Each named turn below is shown by a few rows before and after it. Which turns, in which order, take the first row of each later pair to the second? The first pair is answered.
Kobi:
[-15  22 -29  -4  17   2 -15   0 -32   7 -16 -16] => [-17  24 -30  -4  15   0 -13  -4 -30   7 -14 -16]
[  4  13   6 -23 -13 -19  -5 -19  22   0  -5   6] => [ 19  -6  16 -33   6  -9  -7 -11   5  -5  -9   7]
[ 11  -3   1  -2   6  -4   6 -15   3   6   9   0] => [ 13 -12   6   1  11   6   0   4  -5  -3   0   3]
bib:
[ -2  -6  10   0  -8  -4   2 -12  13  10  15   8] => [  3 -17  16  -3  -7   1  -8   3   8   5   8   9]
[ -7  15   6   0  -9 -10   1  -6  17  14  16   4] => [12 -8 25 -6  7  2  3  5  7  6 13  8]
[  7 -11  14   2  21  15   1  10 -12 -13 -11   0] => [-23  17 -12   8  -6   0 -14   6  -1  -4 -14  -8]
fum:
[ -6 -11  -5  -8   0   5 -20  18  -8   0 -11  -4] => [ 11 -21  12 -17   4   0  -1  -4   7   2   9   2]
[-25  19 -28   5  -5   8 -16  18 -13   3 -21 -10] => [  5 -17   6 -36 -13  -1 -30   7  -4   7  -3 -15]
[  6 -16  19 -13  -4  -5  -4  19 -17 -11  -6   1] => [ 12 -12  24  -4   3  -7  23  -1  -7  -8   6  10]
Pairs:
(two turns a pair)
[ 10  11  -8   4  22  -5  17 -32   4  -1  10   8] => [ 26 -21  18  -4  23   6   3  -5  -1 -13   3  11] | bib then fum
[ -2   8 -11  -8 -10 -17  19 -16   8  -1  11  11] => [ 13  -7  -3  -4  15  -2  27  -4 -10 -11   2  15] | fum then bib
[ -2  -2  -5 -13   4  -6 -22  -3 -11  -5  -2  -6] => [ -3  10  -9  -3   9  -9  -1 -22  -3  -1   9  -1] | Kobi then bib
[-20  12 -14  16 -11   0 -11  18   6  -2 -12   2] => [ 11 -10  17  -6 -10  -8   5 -11  23   2  17   7] | fum then fum
[  1   2  -7 -22  -4 -10 -18 -10 -11   9  -1 -10] => [ 14 -16   9 -22   4  -3 -13  -2 -13   3   0  -5] | fum then bib
[  1   3  -1  -5   4   3   3 -14   0   5  12  -4] => [ -1   3  -6  -2  10   9   2  -7 -11   3   4  -5] | fum then Kobi
[-12   5 -26  24  -7 -10  -3  18   1 -11 -13  16] => [ 20 -26  10  -8  -9 -19   2  -5  16  -6  12  17] | fum then fum
[  3   4  14  14   1   0  23 -11  18  -1  18  10] => [-11  22 -10  10   4  -4  15 -22   7   8  11   0] | fum then Kobi
[ -7  15 -15  16  -7   0  18  -7  25  -4   4   6] => [ 13 -22   2 -12   4  13 -14  22  -3 -11 -12  -3] | Kobi then bib
[ -8  28  -3   0  -9 -14  26 -30   4   6  23   0] => [  0  21  -9   9  28   8  28  -9 -32  -4   0   1] | Kobi then fum
[  4  -8   2 -21  -7 -13  -5 -16  26   0  19 -13] => [  8 -28  12 -15  -4  -1 -16  15  16 -12   5 -11] | bib then Kobi
[  0   5   2   6   4  -4  17 -10   7   9  10   4] => [-3  5 -4 12 15  6 11  6 -8  3 -4  4] | Kobi then fum
[ -3   5   4   9  -3  -6  -5  15  -2   0 -11  -6] => [ -6  11  -2   8  -3  -8  -5   9  -4   5 -12  -9] | bib then fum
[  1  -3  -9   2  23   2  19 -24  -1  10  -1   5] => [  3 -18  -4   4  25  14   2   8 -14   0 -19   4] | Kobi then fum
[-18 -12 -12  32  18   7  14  18  -2  -2  -3  18] => [-21  -8 -15  34  16   4  16  14   1  -1  -1  17] | bib then bib
[-8 -1  3  5 -2  8 -7  8 -4 -5 -8  3] => [-11   4   2  -2 -12  -1  -7  -7   5   1   0   1] | fum then bib
[ -3   1   3  16 -17  -1   1   7  20  -4   3   6] => [ 13 -19  17  -3  -7   4  -6   7  11  -5   4   2] | Kobi then bib
[-4  6 -2 10  4 -3 18 -7  0 10 10 -2] => [ -9   9 -11   2   3  -4   4  -6  -8  15   4 -10] | fum then Kobi
[ 27 -25  26 -27  17   9   4  -3 -19  -1  -5  -2] => [  6  15   1 -17   7 -10  25 -43   1  15  11  -3] | bib then bib
[-14  28 -11   4   3   5  -2 -16  18   8   1 -27] => [ 11   7   8 -10  23  12  10 -24  12   5   9 -22] | fum then bib
[ 15 -20  24  -5   6   4  -9   5  -2   0   4  -3] => [-7  9 -2 27 13 10  8 11 -7 -3 -7  3] | fum then fum
[  5  -6   8  11 -15  16  -4   1   6  -8  -1  17] => [ -3   1   2  10 -23  12 -10   0   8  -5  -2  14] | bib then fum
[ 17 -15   2  -1   6   7 -20  28 -11  -7 -18  -8] => [21  1  5 23 19  6 26 -1  4 -7  2  8] | fum then fum
[ 28 -17   9  -5  16  -9 -12  10 -12 -19 -12   6] => [ 19 -15  16   0 -12 -20 -15  15  12 -19  -4   9] | Kobi then fum
[-8 12 -9  4 -9 -3  3 -3  2  7  5 -9] => [ -3  -5  -1  -1  -9   4 -10  16  -5  -1  -4  -9] | bib then bib
